The rows below come in pairs that one turn or mirror swaps. Which row does each named row swap with?
sokis: [-16   6 -39  -3 -18  17  -3  -1  -6  14  26 -36 -15 -13]
davaf: [-27  11 -40  -5 -11  18  -3   6  -9  14  17 -31 -21  -5]
Fuv: [  0   2 -16 -10   2   7  -9  24  26   4  24  -5  24 -21]
kipi: [-25  15 -48  16   0  13  -3  -1   4  11  37 -18  -9  17]
kadog: [ -6   2 -31 -12 -22  14 -18  -6 -10  24  27 -20  -6  22]
tizu: [ -5   2 -12 -11   6   0  -1  26  23   3   3 -13  20 -20]
bug: [-18  13 -50   1 -10  22 -15  -2  11  -4  11 -31 -18  26]
fam: [  0   1 -30  -7   4   6 -17  17  44 -11  12  -7  24   6]
Balaz: [-13  18 -37 -17   9  11 -17  -1  -7   1  10 -34 -21  28]
seme: [  0  28 -27  -1  -3  12  -8   3   3  17   2 -34 -21  31]
nam: [ 15  -2  -3 -16  -5   0 -14  12  14  11   4  -9  23  14]
zede: [  5  10 -27 -12   2   1 -17  17  35  20  37  -2  22   2]
kipid: [ -1  13 -14  13  18  -2   2  17  28  -3   3 -11  20  11]
nar: [-14  19 -29   1 -10  23  -5   6 -12   7   7 -37 -24   6]
pab: [  6   2  -9  -8   0   0   1  18  20   0   0 -25  17 -21]
zofun: [ 12   7   3 -11  14  -4 -11  15  36   2  20 -17   8   1]
bavul: [ -5  -2 -36  -7  -1   7 -20  13  40  -3  35  -5  22  -2]
vami: [ -8  17 -32   4  -4  18 -11   1   8  -7  -4 -38 -20  29]
Gorek: [-11  14 -27  -5  -4  13 -12  -6   5  15  39 -33 -31  15]
kifod: [ -2   3 -26 -26  19  -3 -22  15  27  -1  27  -6  22   3]

seme pairs with zede
tizu pairs with davaf
kadog pairs with nam
Gorek pairs with zofun

The rows below come in pairs that one turn or mirror swaps. Which row does each named row swap with?
Dofi: [-10  29  -9  39   8 -14  14  -2  -7  11  -9  13  17  15  -9]
fudaz: [ 21   1   8  14  28 -20 -17 -16  12  -5 -14  11   9 -16  11]
saneg: [ -3  23  10  17  26   2  10 -16   1  15   1   9   6  24 -20]
kare: [ -5  18  -9  18  13   2   7  12  -2  -3 -14  21  12  25 -35]
Dalu: [ -9  16 -22  31  -8  -7  16  15  -7 -18 -29   2   6   9   0]
liv: [  2 -10  17  14  29 -20 -10 -17  16   3 -14   8  13 -13  14]
Sato: [  3  22   5  -3  26 -11   9  -4  -4   8   5  18  -1  17 -26]
fegu: [  0 -12  -7  -3  14  -5 -11  -4  11 -15   2  -4   3  -4  28]
lafi: [ 10 -21  -1   8   9   4  -8  -3  11  -9   6 -12   9  -3  20]
rez: [  1 -17  -5  17  14  -1  -9   6   7 -21   1 -11  -9  20  22]
login: [ -7  -1 -31  31   8  -2   1   6 -18   0 -26   9  -8  15 -26]
vodan: [  3  -6 -24  13   9 -12  12  10  -7 -23 -35  -9 -19   2 -11]
tepur: [  6  12   9   4  23 -18  -5 -16  10  12 -17  10  12 -26  -9]
vikis: [ -6 -16 -14  18  13  -1   2  -2 -10 -16 -39 -16 -16  14 -15]

saneg pairs with vodan
login pairs with kare
Sato pairs with vikis

The rows below come in pairs that one turn or mirror swaps. Which row does each named row swap with?
gazo: [ 12  23  -2  -3  13 -24  -4  -8   4  23   0  -3  29 -22   6   9 -15  -6]
Tufeg: [ 14  21   6   1  -1 -15   0  -8   7  19  -4   0  30 -24   7  13 -15   2]
zeka: [  7  24  18  -4  20 -16 -10  -3   8  33  14 -12  15 -19  -9   0 -15   1]
rebo: [ 18  11  18   4   4 -20 -17  13   2  18   1  -4  -2 -16   8  -9  -8 -13]
dud: [  7  -2 -19 -18 -11  17   9  -5 -13 -33  -1   0  17  -3 -20   3 -18  11]
zapip: [  5  -1 -27 -25   2   9   5  -5 -18 -32   1  -4  15   2 -25  -3 -19   4]
gaz: [  4  26 -12 -10   1  -9  29  -7   7  21   8  -2  15  -9  17   1 -14  -6]
bag: [  2  -1 -24 -27   2  12   3  -2 -23 -34   5  -1  14   2 -25  -6 -20   8]
zitaf: [ 11  26   8  -1  15 -15  -4  -9  13  31   6 -11  17 -14   5   2 -15 -10]
Bemaz: [  9  21   8   4   4 -20  -3   1   9  33  19  -8  28 -10   2  -4  -4  -2]
Gubuk: [  0   0 -10 -25   7  20   0   0 -15 -25  16 -12   0   3 -39 -12 -20  12]
bezul: [ 11  -5  -8  -9   3   8  -8   6  -6 -24  -6  -5 -18   5  -7 -23 -10 -18]
Vab: [  9   2 -18 -18 -12  13   8 -10 -14 -30  -2  -1  19  -2 -16   8 -17  13]
tigo: [ 12  -7  -4 -14  -6   9 -10  15 -17 -29   1  -3 -13   1 -18 -19 -13  -3]
dap: [  1  -4 -18 -18  -7  17   7   4 -16 -25  21  -9  13  13 -30 -16 -10   8]
nimis: [  2  -4 -12  -5  -3   4  -8  13  -9  -6  34  -9  26  15 -35 -22  -6   5]
gosek: [  3  -6 -19 -20   6   7 -12  13 -24 -21  22  -4  15  12 -31 -21 -13   6]
Zelav: [  4   8  -8 -36  27   1   5  22 -17 -12  20   4 -12  -8 -23 -19 -16  15]
dor: [ 11  24   5  -4  13 -25  -6  -5   2  26   4  -3  29 -23   7   7 -16  -2]
Gul: [  3   0 -20 -24   3  22   6  -7 -11 -29   7 -11   2   9 -27 -11 -20   2]
vima: [  4  23   9 -17  24 -26  -2   9   3  32  16   0   7 -25   1 -10 -18   2]
somu: [ 16   9   7   4  10 -13 -13   5   7   7  -6  -6  -9  -9   9 -16  -9 -22]
dov: [  9  16   7   0  17 -26 -21  10  -2  31  19  -4  28  -9  -3 -10  -9  -5]
vifef: [  6  23   7 -24  33 -20   0  19  -3  22  18   3  -4 -23  -6 -14 -12   9]
Kope: [  7  24  14 -10  22 -22  -8   1   6  35  15  -5  12 -23  -5  -8 -12   2]
tetu: [  6   8   2   7   2 -15 -13  11   3  24  34 -10  32   1 -17 -15  -2  -1]
bara: [ -1   0 -14 -32  11  14   3   4 -17 -23  16  -4  -1   0 -37 -20 -18  13]
Rab: [ 14  21   2  -2  -4 -15   1 -13   5  14  -4  -1  30 -20   7  17 -13   4]
tev: [ -4   1 -16 -35  13   6   8  12 -18 -21  17  -1  -7  -3 -29 -20 -20  14]
Pufi: [ -2  13 -26 -23  -5  12  35  -6  -6 -14   9  -1   7   5  -2  -6 -16   1]

Pufi pairs with gaz
Zelav pairs with vifef
Kope pairs with bara
Tufeg pairs with dud
somu pairs with bezul
nimis pairs with tetu
tev pairs with vima
Gubuk pairs with zeka

The rows below come in pairs that one turn or mirror swaps. Which row does each named row swap with?
guf: [ 24  -1   5  -9  28 -20 -22   7   8  -7 -10 -22 -12  -7 -11  -2  -1]
dol: [ 11 -31  -9  -8  16 -31   5 -23 -17 -16  -6 -14 -12  -4 -18   4 -32]
nanu: [  4   2  -4 -16  16 -25 -12  -9  11 -28 -25 -24  -6 -18 -11   0  -5]
Sigam: [ 21  -7   4 -21  -9  22  13 -13 -10 -12  19  14  16  -2 -21  10  -8]
Mipo: [ -9  13   2 -14  26  14 -10  -2  -9   7  -7  -2  15 -35  -1  -2 -13]
zipo: [  7 -15   4  -7 -11 -15   1  -8 -37   4  -4   1   3  14 -22  10  -4]
ter: [  8 -37 -16 -22 -11 -24   4 -18 -19   1  -2  -5  -7   2 -24   4  -9]
kof: [ 30   1  -5 -17   8 -28 -14  -6  16 -18 -21 -21 -10 -18  -9   0  -4]
Zale: [  3 -12 -35 -19  -9  11  10 -12   3 -13   3  13   7   6  -6  -7 -27]
zas: [ 42   3   3 -21  -8  17   4  -8  -1  -4  15  12  13 -11 -14   8  -7]
narep: [ 15  -3  -6 -15  -5  22  19 -15 -14  20  12  13   8  -6 -14   4 -16]
bem: [  2  -1 -15 -10  15 -28  -2 -11   6   4 -29 -24 -17 -18  -7  -4 -14]
Gos: [ 37 -10   8 -14   7  10  -4   2  -8   4  23   6   3   8 -21   5  -3]
Guz: [  9  18   0 -11  30  16  -5  -4  -9  -4  -6   3  30 -25  -5   2 -12]
Ged: [ -8   2 -34 -14  10  -1  -3  -6  15 -19 -17  -3   1  -9   4 -13 -27]
pim: [  6   3   6  -5  31  17   4 -14 -20  -5  10   5  14 -23  -7   4 -36]
vodet: [ 22 -32 -19 -18  -1 -32   6 -18 -14 -14 -11  -8   3   8 -25   5  -8]
Finu: [ 14 -39 -18 -26 -17   2   0 -23  -7 -16  11   0  -4  -4 -20   5 -16]
rukas: [ -5   3  -7 -18  20  14 -21 -10   9 -17  -9 -13   5 -38   1  -4 -17]
lilek: [ -8  16  11   0  18  -7 -15   3 -25   2 -20  -9  10 -11  -7   5  -6]

bem pairs with narep
pim pairs with dol
Mipo pairs with ter
guf pairs with Gos
lilek pairs with zipo

The rows below come in pairs that one turn or mirror swaps. Which row does each named row swap with?
guda: [-10  12  -1   9  -2  24 -26 -24 -12 -22  -6   5  19 -15   7   6  -4 -10
 -18 -15  24 -18   8 -24   8   2 -26 -14 -23  11   5 -12]
lida: [ -4  11  -4   3   0  20 -14 -21  -4 -21   0   1  24 -22   1   6   1 -22
 -23  -6  26 -19   3 -13  22   8 -18  -8 -32   3   2   9]
zod: [ -8  21  16   0 -10  17  -2 -25  -6 -26  -1   0  16 -19  10  13   8  -9
 -17 -13   6 -19 -10 -16  29   1  -4 -11 -16   1   5   0]
Suma: [  3  -4  15  -5  10  -1  -9  14 -24 -28   1   3 -12 -19 -26 -30  36  -8
  28   6 -23  -4   9  -7 -14  15   3 -25  17   0 -15   2]
Mugan: [-11   7  -1  -1   7   9 -33   5 -20 -15   1  15 -15 -17 -15 -29  33  -9
  25   0 -21   4  12 -20 -24  25 -10 -31  22 -10 -22 -10]
niz: [-12  -3  -8  -7   0   6 -37   1   1 -18  19  25  -9 -22  -9 -16  52   3
  15  -1 -25  10  16 -14 -15  26 -25 -22  20  -2   2  12]
kuzar: [-13   0   0   7  -1  -8   3 -13  -2 -21   1  13   7 -11  -1   5 -11  -2
 -10 -18  11 -12   4 -37  17  14 -18 -28 -33 -14  -3  31]
levif: [ -4 -13   1 -24 -11  14 -17  15 -20  -1   3  19 -33 -20 -15  -1  39 -11
  12  -2  -5 -14   4 -20  -6  23 -17 -33  20 -19 -22   3]
Sisip: [-14  -3   0   0   4 -18  -3   6  -8 -16   6  20 -15 -12 -16 -18  13  -1
  19  -8 -18   2   6 -34  -4  29  -8 -40  -3 -28 -20  32]
zegu: [  0  10  -2  13  -5  10 -12 -20  -5 -29  -9  13  22 -25  10   4  -6  -5
 -12 -16  25 -20   3 -16   4  -2 -25  -9 -24  22  -2   5]
vova: [ -2  -3  -5 -13 -14 -10 -14 -19   2 -34  -2  20  16 -16 -20   7  21 -14
 -19   0  24  -3  19  -1   8 -23 -17 -12 -29  -4  -1   9]
gapiv: [ -3  -7  -5 -19  -8 -19 -19   0  -3 -28   2  27  -7 -17 -34 -16  45 -13
  10  10  -6  11  22   2 -13  -8  -7 -23   0 -18 -19  10]
loze: [ -3  -8   1 -16 -17  26 -11  -7 -13  -7  -2  12  -7 -19   1  25  11 -11
 -21 -13  28 -30   1 -22  18   6 -28 -20 -13  -4  -2   1]
Kipu: [  1   7  -1   2  -5  14 -15 -25  -6 -27  -5  -4  28 -22   4   4  -5  -3
 -20  -9  29 -17  10 -11   2  -3 -30 -14 -21  12   4   3]
gal: [  3   2  15   4   2  13  -2 -14 -16 -36  -5  -6  20 -18  -5   4   2  -8
 -13  -8  20 -24   5 -10  16  -7 -12  -9 -25  20  10   1]
madu: [ -1   4  -3   3   4  -5 -20   9 -14 -22  -2  24 -13 -27 -13 -31  32  -4
  31  -1 -20   1   7 -12 -28  21 -10 -26  21   1 -29   7]
fel: [-11   2  -7   1  -6  18 -30 -21   7 -24  13  18  18 -20   9  12  22   2
 -19 -13  11  -8  13 -17  10   8 -37  -9 -16  15  23  10]
merig: [  0   1  -1  -8   5  -2 -23   5 -15 -19   2   7  -8 -24 -19 -33  34  -2
  26   6 -18   5  15  -7 -30  21 -14 -31  25 -10 -23   6]
kune: [ -9  16  16  -9  -3   4  -8   1 -14 -20   5   8 -15 -20 -10 -18  41  -9
  21   1 -33   0  -6 -12   1  22  10 -26  24 -17 -18   1]
Gaf: [ -6   6  -4  -7   9   4 -21  10 -12 -13   7  11 -12 -24 -23 -30  39 -21
  23   9 -20   3   8  -9 -11  32  -2 -26  15 -19 -25  11]

merig pairs with Kipu
madu pairs with zegu
kuzar pairs with Sisip

